Some points, one per row:
array([-37., 59., 20., -27., -4., -38., 47., -24., 28., 42., 13., -40., 13.,
       31., -9., -105., -21., 22., 13., 17., 88., 20., 20., 46., -29., -25.,
       -27., 31., -60., -12.])
array([-2., 64., 41., -16., 30., 8., 3., 49., -11., 18., 22., -31., 36., 18., 20.,
       -64., 21., -9., -12., -23., 7., 27., -20., 74., -5., -45., -43., 0., -35., -20.])
array([-26., 101., -23., 48., 83., -32., 22., 34., -40., 4., 54., 11., 44., 63., 22.,
       -78., -4., 45., 0., -44., 19., -1., -59., 62., -27., -15., -42., 29., -12., -52.])
array([37., -19., 7., 12., 16., 80., -30., -45., -53., -8., -21., 4., 16., -18., 8.,
       61., -49., -28., -51., 6., -95., 55., -72., -19., -33., 9., -16., 3., -5., -25.])
array([57., 85., -102., 37., 19., -52., 61., -78., -15., 5., 16., 30., 15.,
       1., 10., -41., -36., 109., 28., -8., 25., 28., 17., -8., -13., -28.,
       63., -24., -16., -49.])
array([-44., 6., 5., 40., -25., 20., 7., 96., 16., -21., 39., 24., -15., -21., 37.,
       0., 42., -45., -35., -64., 4., -55., -11., 20., 6., -13., -15., 13., 25., 37.])
array([-25., -76., 5., -17., -14., -12., 46., -55., 37., 56., -30., -29., 14., 11., -88.,
       5., -15., -15., 49., 44., 27., 6., 105., -1., 7., 8., 13., 10., 30., -12.])
array([1., -31., -7., 33., 47., 0., -69., -37., 16., -39., -21., -43., 33., 19., -30.,
       74., -19., -79., -45., -3., 4., 8., -44., -43., -8., 51., -7., 24., 52., 20.])
array([5., 37., -60., -34., -41., -76., 32., -73., 31., 16., 22., -34., -44., 7., -16.,
       -82., -6., 111., 56., 37., 91., 13., 50., -37., 46., -24., 76., -19., -40., 51.])
array([39., 38., -18., 32., 23., -15., 24., -24., 11., -3., -35., -28., 21., 14., -4.,
       19., -20., 12., 15., -8., -19., -1., -24., 22., -6., -19., 9., -4., 20., -14.])
array([14., 3., 22., -16., 27., 19., -67., 0., -4., -16., 23., -25., 24., 1., 7.,
       15., -10., -54., -65., -10., 4., 55., -52., -25., -2., 21., -27., 15., -3., 27.])
array([-37., -48., 32., -25., -18., -6., 19., -82., -23., 64., 0., -12., -31., 16., 5.,
       -40., -55., 46., 20., 60., 22., 31., 3., -40., -23., 50., -12., 45., -42., 3.])
array([-4., 33., -1., -25., -19., -20., 66., -56., 27., 48., -9., -44., -1., 16., -28.,
       -69., -38., 32., 26., 22., 46., 37., 34., 33., -16., -35., -3., 13., -42., -6.])
array([-2., -40., -34., 44., -10., 66., -2., 17., -67., -14., 38., 89., -2., -34., 15.,
       64., -14., -9., -62., -40., -86., -4., -10., -19., -20., 14., 35., 10., 42., -13.])
array([11., -15., 37., 13., 3., 15., 3., -51., 3., 13., -47., -56., -6., -1., 7.,
       20., -27., -14., 6., 23., -26., 0., -29., -2., 0., 7., -10., 12., -5., 15.])
array([-3., 9., 39., -44., -27., -12., 15., 11., 16., 51., 28., -33., -1., -6., 5.,
       -52., 13., 23., 3., 1., 32., 35., 42., 23., 36., -32., 19., -4., -12., 50.])
array([-5., -20., -42., 22., -2., -10., 33., -4., 18., 0., -10., 9., 13., 1., -55.,
       14., 14., -4., 30., -4., 7., -26., 70., 11., 12., -15., 26., -16., 40., -17.])
array([10., -33., 48., -14., -11., 44., -9., 18., 12., 9., -46., -25., 13., -19., -16.,
       35., 9., -50., 5., 13., -37., 3., 9., 23., 4., -18., -23., -15., 11., -2.])
array([-16., -5., 43., -7., -33., 1., 7., 69., 28., -4., -8., 4., -25., -25., 41.,
       -9., 51., -17., 18., -11., 9., -51., 17., 19., 27., -11., -16., -20., -8., 22.])
array([-44., -16., 0., 86., 117., -45., -45., 11., 1., 9., 25., -22., 79., 56., -30.,
       29., 19., -37., -1., -29., 52., -23., -18., -31., 7., 68., -10., 55., 102., 3.])
16 more points follow, each with its number after it:
array([22., -35., 1., -43., -38., -8., -15., -16., 11., -10., -4., 55., -19., -45., 14.,
       9., 15., 20., 27., 37., 31., 11., 28., -71., -7., 31., 12., -20., -33., -23.]) 0
array([31., -5., -20., -27., 16., -15., -20., -32., 13., -21., -5., 53., 30., -34., -15.,
       3., -2., -25., 13., 25., 50., 46., 33., -48., -48., 34., -30., -20., -34., -97.]) 1
array([-32., -1., -16., 24., 19., 1., 1., 81., 10., -3., 34., -1., 18., 15., -31.,
       7., 46., -39., -12., -53., -1., -29., 28., 42., 35., -26., 6., 0., 62., 40.]) 2
array([-79., -100., 43., -5., -54., 37., -58., 68., -20., 11., 48., 49., -51.,
       -20., 31., 55., 21., -16., -63., -12., -23., -43., -6., -64., 33., 53.,
       32., 48., 61., 115.]) 3
array([14., -9., 28., 19., 28., 25., -42., 33., -5., -18., -1., -23., 32., 6., -1.,
       52., 7., -54., -44., -25., -35., 4., -34., 16., 9., 4., -11., 10., 48., 19.]) 4
array([-13., -6., -45., 33., 9., -1., 2., 31., -18., -5., 48., 44., 12., 0., -15.,
       19., 15., 18., -20., -38., -13., -15., 23., -5., 19., -4., 44., 4., 62., 15.]) 5
array([17., 10., 27., 33., 37., 10., 2., 55., 15., 16., -19., -2., 59., -9., -7.,
       34., 36., -33., 8., -29., -12., -10., 20., 39., 9., -18., -7., -11., 60., -21.]) 6
array([-9., -12., 30., -34., -12., -2., 6., -42., -8., 3., -43., -55., -34., 35., -12.,
       -10., -37., -3., 7., 37., -30., -5., -15., 30., -12., 5., -23., 7., -41., 5.]) 7
array([-4., -47., 70., -28., -7., 36., -15., 43., 33., 7., -54., -43., 17., -9., -36.,
       38., 38., -72., 20., 19., -32., -18., 22., 27., 23., -20., -21., -14., 22., 14.]) 8
array([4., -38., -18., 26., -13., 60., -4., 5., -48., 1., 22., 58., -5., -29., 11.,
       56., -16., -7., -49., -21., -73., 14., -9., -14., -12., 8., 19., 7., 29., 1.]) 9
array([-24., 26., -56., 24., 9., -43., 56., -48., 49., 2., -20., -40., 13., 26., -61.,
       -46., -12., -2., 51., 12., 68., -26., 59., 27., -7., -19., 2., -2., -11., -27.]) 10
array([5., 15., -23., -31., -33., -52., 15., -47., 20., 18., 10., -35., -37., 5., -2.,
       -52., 2., 74., 37., 28., 53., 6., 41., -23., 43., -14., 59., -17., -23., 53.]) 11
array([-6., 34., -59., 17., -17., 11., 48., -8., 8., 4., 28., -2., 8., 6., -34.,
       -17., -27., -3., -26., -40., -7., 22., 11., 41., -6., -50., 18., 4., 8., 12.]) 12
array([-80., -21., 53., -31., -43., 37., 4., 99., 10., 0., 37., 38., -20., -22., 23.,
       -47., 44., -66., -28., -22., 26., -36., 21., 35., -18., -7., -64., 20., -45., 2.]) 13
array([-26., 21., -38., -14., -16., -36., 33., -8., 23., 11., 31., -14., -5., 8., -35.,
       -60., 12., 16., 15., -6., 63., 2., 64., 15., 16., -28., 21., -5., -15., 14.]) 14
array([29., 24., 92., -88., -44., 39., -10., 29., -10., 53., 29., -53., -7., -28., 41.,
       -67., 5., 2., -35., 1., -19., 85., -5., 51., 29., -59., -18., -10., -65., 46.]) 15
Which three of these numbered points are nearest to each point below by angle, seen from the average point of the first points? Their numbers follow each, nearest first.
array([24., 36., 12., 6., 12., -17., 20., -5., -16., 15., -15., -8., -4., 14., 33.,
       -13., -5., 56., 23., 3., -22., -7., -23., 22., 7., -12., 11., -5., -6., -7.]) > 11 7 15
array([-16., -10., 39., -34., -23., 4., 19., -25., -9., 1., -52., -55., -51., 36., -2.,
       -12., -24., 4., 18., 35., -41., -30., -20., 41., -2., -10., -20., 6., -45., 15.]) > 7 8 15
array([5., -32., 53., -17., -35., 17., -30., 92., 8., 6., -1., 1., -26., -27., 36.,
       34., 66., 11., 13., -13., -39., -42., 0., -3., 68., -13., 27., -27., 44., 75.]) > 3 8 2
array([27., 42., -59., 14., -23., -17., 82., -78., 13., -7., -48., -12., -28., 9., -15.,
       -13., -63., 40., 24., 8., -21., -8., 2., 27., -34., -38., 18., -10., -30., -34.]) > 10 12 7
array([16., 71., 29., -17., 30., -1., 5., 38., -8., 6., 15., -31., 35., 10., 22.,
       -57., 17., -17., -19., -28., 7., 32., -11., 74., -7., -44., -37., -10., -37., -29.]) > 15 13 6
array([30., -37., -12., 33., 48., 65., -32., -100., -45., -13., -52., -28., 33.,
       7., -35., 80., -77., -51., -38., 27., -83., 55., -72., -30., -47., 29.,
       -29., 14., 13., -42.]) > 9 4 7
array([-32., -16., -23., 32., 16., -9., -5., 53., 32., -9., 31., -28., 6., 17., -45.,
       20., 34., -59., -21., -57., 3., -32., 37., 31., 40., -17., 11., -3., 70., 54.]) > 2 5 6
array([-24., -12., -55., 62., 26., -11., -4., 13., -22., -6., 56., 59., 15., 6., -1.,
       24., 0., 3., -45., -50., 6., -13., 15., -22., -5., 27., 46., 24., 73., 10.]) > 5 9 2
